Each row has a name. Each question is about the rows just above it.

[ 95 162 162 161 158] = j_429
[115 133 161 162 157] = j_105
[105 145 161 162 145] = j_110
[93 96 97 93 97] = j_451
[163 162 162 161 159] = j_470
[153  95 153  95  95] = j_18
[161  97  95  94  98] = j_266
[ 99  94 161 162 159] = j_831
Times [159] occurs in j_429:	0
How many times does j_451 hold [97]?	2
How many times does j_105 hold [163]?	0
Times [162] occurs in j_105:	1
Count of [97] in j_266:	1
Count of [162] in j_110:	1
Times [95] occurs in j_18:	3

[118 121 128 127 122 125 126 120 128] : j_374
[142 138 109 131 143 104 130 112 105] : j_831
[151 143 120 107 121 121 103 125 128] : j_429
[103  97 114 142 126 126 126 126 127] : j_266
[122 120 121 131 131 127 134 133 119] : j_18
[136 137 138 138 138 137 137 135 139] : j_105
[125 137 125 146 120 151 113 133 114] : j_590
[103  97 114 137 136 135 153 150 106] : j_383
[109 109 138 144 138 138 152 138 116] : j_110
[103 103 114 103 150 150 153 150 103] : j_783
[134 134 134 135 134 134 134 134 134] : j_470
Count of [150] in j_783:	3
How many times does j_110 hold [138]?	4
Times [138] occurs in j_105:	3
How many times does j_383 hold [138]?	0

[126 120 112 123 122 125 111 125 133 146 126 126 143 114 106 139 139 136
 125 135 120 127 130 129 117 127 118 139 124 122 114 119 133 127 136 116
 125 115 131 127 120 126 123 126 131 122 124 120 131 149 126 128 121 121
 127] = j_374
[125 126 127 127 127 117 130 129 128 124 117 118 121 122 127 123 128 117
 130 126 118 131 129 130 132 116 119 124 123 122 125 131 127 122 116 120
 120 124 121 120 116 133 111 123 113 124 132 127 122 124 126 127 125 122
 127] = j_451
[132 140 133 115 141 117 134 124 124 125 106 131 120 126 135 133 130 119
 117 114 129 129 129 141 137 117 123 122 128 135 124 121 140 118 118 127
 109 143 130 115 116 137 110 118 123 130 137 137 130 124 111 121 109 115
 135] = j_383
[120 122 117 107 123 116 112 129 132 141  99 119 134 111 109 138 133 126
 117 121 111 130 126 138 121 110 113 132 118 121 112 111 138 121 109 113
 103 115 123 110 104 132 111 112 117 127 135 123 129 137 110 116 102 103
 130] = j_783
[126 120 112 123 122 125 111 125 133 146 126 126 143 114 106 139 139 136
 125 135 120 127 130 129 117 127 118 139 124 122 114 119 133 127 119 116
 125 128 131 127 120 126 123 126 131 122 124 120 131 149 126 128 121 121
 127] = j_429
[132 140 129 115 141 117 134 124 124 125 106 131 120 126 135 133 130 119
 117 114 129 129 129 141 137 117 123 122 128 135 124 121 140 118 118 127
 109 143 130 115 116 137 127 126 129 129 130 129 130 132 120 125 117 122
 128] = j_831
[120 122 117 107 123 116 112 129 132 141  99 119 134 111 109 107 133 126
 130 121 111 130 126 130 121 110 113 132 118 121 112 111 138 121 109 113
 103 115 123 110 104 132 111 112 117 107 130 123 129 134 130 117 123 118
 147] = j_110
[130 147 141 122 141 133 145 127 120 117 114 131 124 145 145 122 126 127
 124 123 133 129 130 143 145 127 133 119 141 141 135 129 131 127 120 134
 117 140 132 128 119 141 124 114 133 118 136 144 123 113 127 115 123 118
 145] = j_266
How many times does j_266 hold [127]?	5
Count of [130] in j_110:	5

[128 127 126 129 129 130 127 130 130 137 129] -> j_470
[127 128 128 128 128 128 128 128 128 128 128] -> j_451
[128 128 128 128 127 128 128 128 128 128 128] -> j_429
[127 125 157 128 126 133 128 127 144 118 138] -> j_590
Count of [129] in j_470:	3
Count of [128] in j_429:	10

[130 122 117 129 117 133 124 133 124 125 128 128 137] -> j_470
[118 101 119 136 117 123 124 153 138 123 144 139 136] -> j_110
[126 122 123 123 123 121 128 128 125 121 136 122 132] -> j_590
[134 128 126 126 126 127 126 133 130 127 130 127 126] -> j_105
[ 94 104 153 128 137 111 109 129 143 140 139 147  92] -> j_18
[126 127 123 123 123 121 128 128 125 121 136 122 132] -> j_831
[132 132 132 131 126 137 125 127 127 132 125 130 132] -> j_383
[116  99 116 117 118  97 133 138 129 106 136 117 128] -> j_429
[120 129 122 132 123 137 113 122 121 133 119 131 120] -> j_783
[123 116 115 133 121 127 127 134 131 120 123 123 131] -> j_374
[108 108 137 125 126 116 115 132 134 131 137 139 111] -> j_266
Count of [126] in j_105:	5
Count of [131] in j_383:	1
Times [128] occurs in j_429:	1

